grid =
[[66.9, 23.3, 3.3, -48.9],
 [63.6, 9.6, -15.6, -55.8]]
grid[0, -4] = 66.9
grid[-2, -1] = -48.9
grid[:, -4] = [66.9, 63.6]
grid[1, 2] = -15.6
grid[1, -4] = 63.6
grid[-2] = [66.9, 23.3, 3.3, -48.9]

m =
[[ 11.2   2.7   5.8  14.8   1.4  -4.9   1.6  -8.8  -3.2 -15.7 -25.7 -20.6
   11.8  -7.5  10.0]
 [ -2.8  -7.1  -6.9 -19.3   6.3   1.2  -3.1   6.4   3.7  -0.7  18.3   4.6
    4.9   5.4  11.8]
 [  9.5  -9.0  -0.7 -18.9  26.1  10.9  -7.1  -1.5   2.3 -23.5   7.9  -5.3
    4.1  -0.8   6.3]
 [ -4.4  -8.1 -19.8 -45.3  19.1  -1.5 -15.4  15.3  13.6  -2.9  44.4   5.9
   35.2   3.7  44.0]
 [ 11.7  13.9  15.7  45.0 -16.3 -11.3   9.6 -17.9 -13.7 -17.7 -57.5 -29.6
    0.5  -6.0  -3.8]
 [ -9.1   0.9  -6.0  -8.2  -2.8   3.1  -1.4   5.9   7.1  18.0  15.3  19.8
   -9.9   3.7  -6.9]
 [  5.9   8.1   7.4  24.3 -13.8 -12.0   4.6  -7.3  -9.4 -12.0 -29.7 -25.3
   13.2  -7.3   8.1]
 [ 15.4  -0.1   6.7   3.9  13.6   0.2   2.3 -10.0  -5.2 -29.6 -25.4 -25.1
   16.5  -4.7  12.1]
 [-17.7   1.3 -22.0 -14.4 -22.5 -18.5  -2.0  13.7   4.5  20.8  21.1  -0.7
   39.2   2.7  44.5]]
m[0, -15] -> 11.2
m[8, 9] -> 20.8
m[7, 8] -> -5.2
m[5, 11] -> 19.8
m[:, 14] -> [10.0, 11.8, 6.3, 44.0, -3.8, -6.9, 8.1, 12.1, 44.5]
m[2, 0] -> 9.5
m[-9, 6] -> 1.6
m[2, -11] -> 26.1
m[3] -> [-4.4, -8.1, -19.8, -45.3, 19.1, -1.5, -15.4, 15.3, 13.6, -2.9, 44.4, 5.9, 35.2, 3.7, 44.0]
m[:, 4] -> [1.4, 6.3, 26.1, 19.1, -16.3, -2.8, -13.8, 13.6, -22.5]
m[-4, -7] -> 7.1
m[-2, 7] -> -10.0
m[-2] -> [15.4, -0.1, 6.7, 3.9, 13.6, 0.2, 2.3, -10.0, -5.2, -29.6, -25.4, -25.1, 16.5, -4.7, 12.1]
m[-8, 13] -> 5.4
m[5, 9] -> 18.0
m[-9, 9] -> -15.7
m[-6, 14] -> 44.0
m[6, 6] -> 4.6
m[5] -> [-9.1, 0.9, -6.0, -8.2, -2.8, 3.1, -1.4, 5.9, 7.1, 18.0, 15.3, 19.8, -9.9, 3.7, -6.9]
m[-4, -8] -> 5.9
m[8, 7] -> 13.7
m[-3, 0] -> 5.9
m[-9, -8] -> -8.8
m[6] -> [5.9, 8.1, 7.4, 24.3, -13.8, -12.0, 4.6, -7.3, -9.4, -12.0, -29.7, -25.3, 13.2, -7.3, 8.1]
m[6, -10] -> -12.0
m[:, -5] -> [-25.7, 18.3, 7.9, 44.4, -57.5, 15.3, -29.7, -25.4, 21.1]
m[-9, 12] -> 11.8
m[-5] -> [11.7, 13.9, 15.7, 45.0, -16.3, -11.3, 9.6, -17.9, -13.7, -17.7, -57.5, -29.6, 0.5, -6.0, -3.8]
m[-6, 10] -> 44.4
m[2] -> [9.5, -9.0, -0.7, -18.9, 26.1, 10.9, -7.1, -1.5, 2.3, -23.5, 7.9, -5.3, 4.1, -0.8, 6.3]
m[-8, -6] -> -0.7
m[-5, -9] -> 9.6
m[-1, 6] -> -2.0
m[7, -1] -> 12.1
m[-4, 1] -> 0.9
m[-7, 5] -> 10.9

arr =
[[346, 653, 474, 514, 297],
 [382, 563, 413, 635, 376],
 [715, 380, 585, 668, 636],
 [864, 413, 810, 725, 574],
 [373, 572, 405, 436, 295],
 [299, 400, 104, 230, 90],
 [363, 406, 342, 625, 274],
 [675, 423, 447, 691, 526],
 [425, 359, 487, 572, 221],
 [528, 478, 613, 520, 456],
 [550, 366, 512, 305, 567]]
arr[0, 0]	346
arr[5, 2]	104
arr[:, 1]	[653, 563, 380, 413, 572, 400, 406, 423, 359, 478, 366]
arr[1, 0]	382
arr[8]	[425, 359, 487, 572, 221]
arr[8, 3]	572
arr[4, 3]	436
arr[3, 4]	574
arr[6]	[363, 406, 342, 625, 274]
arr[0, 4]	297
arr[:, 4]	[297, 376, 636, 574, 295, 90, 274, 526, 221, 456, 567]
arr[6, 1]	406
arr[10, 3]	305
arr[7, 4]	526
arr[4, 1]	572
arr[1, 3]	635
arr[1]	[382, 563, 413, 635, 376]
arr[3]	[864, 413, 810, 725, 574]
arr[:, 2]	[474, 413, 585, 810, 405, 104, 342, 447, 487, 613, 512]
arr[3, 3]	725
arr[2, 4]	636
arr[0]	[346, 653, 474, 514, 297]
arr[9, 0]	528
arr[2, 2]	585
arr[1, 4]	376
arr[1, 2]	413
arr[4, 0]	373
arr[:, 3]	[514, 635, 668, 725, 436, 230, 625, 691, 572, 520, 305]

M = [ 14.7  57.9   6.0 -41.1  24.4  -7.1  28.3  -1.3  -0.2  12.0  10.0  -3.5]
M[-12] -> 14.7
M[-9] -> -41.1
M[5] -> -7.1
M[-3] -> 12.0
M[-1] -> -3.5
M[1] -> 57.9
M[10] -> 10.0

B = [-27.4 -10.0 -24.9 -50.4]
B[0] => -27.4
B[1] => -10.0
B[2] => -24.9

X =
array([[-22.9,  30.0,  31.0, -23.2, -23.3, -23.5,  30.6,  31.1, -22.9,
         31.3, -23.4,  30.0,  30.2,  30.3, -23.0],
       [-14.0,  21.1,  21.8, -14.2, -14.2, -14.3,  21.6,  21.9, -14.0,
         22.0, -14.3,  21.1,  21.2,  21.3, -14.1],
       [  2.5,   4.5,   4.8,   2.6,   2.7,   2.7,   4.7,   4.8,   2.4,
          4.9,   2.7,   4.5,   4.6,   4.6,   2.6],
       [  9.9,  -2.8,  -2.8,  10.1,  10.2,  10.3,  -2.8,  -2.8,   9.8,
         -2.8,  10.2,  -2.9,  -2.8,  -2.8,  10.0],
       [ 50.3, -43.2, -44.5,  51.2,  51.4,  51.8, -44.0, -44.5,  49.9,
        -44.7,  51.6, -43.3, -43.4, -43.6,  50.6],
       [ -9.5,  16.6,  17.2,  -9.6,  -9.6,  -9.7,  17.0,  17.3,  -9.5,
         17.4,  -9.7,  16.6,  16.7,  16.8,  -9.6],
       [ 42.8, -35.7, -36.8,  43.6,  43.8,  44.1, -36.3, -36.8,  42.5,
        -36.9,  44.0, -35.8, -35.9, -36.0,  43.0],
       [ 29.5, -22.5, -23.1,  30.1,  30.2,  30.4, -22.8, -23.1,  29.3,
        -23.1,  30.4, -22.5, -22.6, -22.7,  29.7],
       [ 51.7, -44.6, -46.0,  52.6,  52.9,  53.2, -45.4, -46.0,  51.3,
        -46.2,  53.1, -44.7, -44.9, -45.0,  52.0],
       [-30.7,  37.8,  39.1, -31.1, -31.2, -31.4,  38.6,  39.2, -30.6,
         39.3, -31.4,  37.7,  38.0,  38.1, -30.8],
       [ 43.9, -36.8, -37.9,  44.7,  44.9,  45.2, -37.4, -37.9,  43.5,
        -38.0,  45.1, -36.9, -37.0, -37.1,  44.1],
       [ 42.9, -35.8, -36.9,  43.7,  43.9,  44.2, -36.4, -36.9,  42.6,
        -37.0,  44.1, -35.9, -36.0, -36.1,  43.2]])
Rows and columns are counted from 0.
(0, 0): -22.9
(5, 10): -9.7
(9, 7): 39.2
(7, 7): -23.1
(8, 2): -46.0
(7, 10): 30.4
(1, 10): -14.3
(10, 1): -36.8
(10, 7): -37.9
(8, 5): 53.2
(5, 0): -9.5
(11, 8): 42.6
(8, 11): -44.7
(2, 2): 4.8
(7, 14): 29.7
(6, 4): 43.8
(3, 9): -2.8
(5, 13): 16.8
(11, 7): -36.9
(8, 14): 52.0
(0, 11): 30.0
(2, 0): 2.5
(6, 2): -36.8
(6, 3): 43.6
(3, 2): -2.8
(9, 5): -31.4
(0, 1): 30.0
(10, 4): 44.9
(7, 3): 30.1
(0, 5): -23.5
(6, 5): 44.1
(3, 11): -2.9
(2, 4): 2.7
(11, 10): 44.1
(1, 14): -14.1
(0, 10): -23.4
(2, 7): 4.8
(7, 4): 30.2

a = [  0.2   8.2 -44.7   0.4  14.3  64.5 -27.1  10.6 -33.6  23.1]
a[0] = 0.2
a[6] = -27.1
a[5] = 64.5
a[3] = 0.4
a[4] = 14.3
a[9] = 23.1
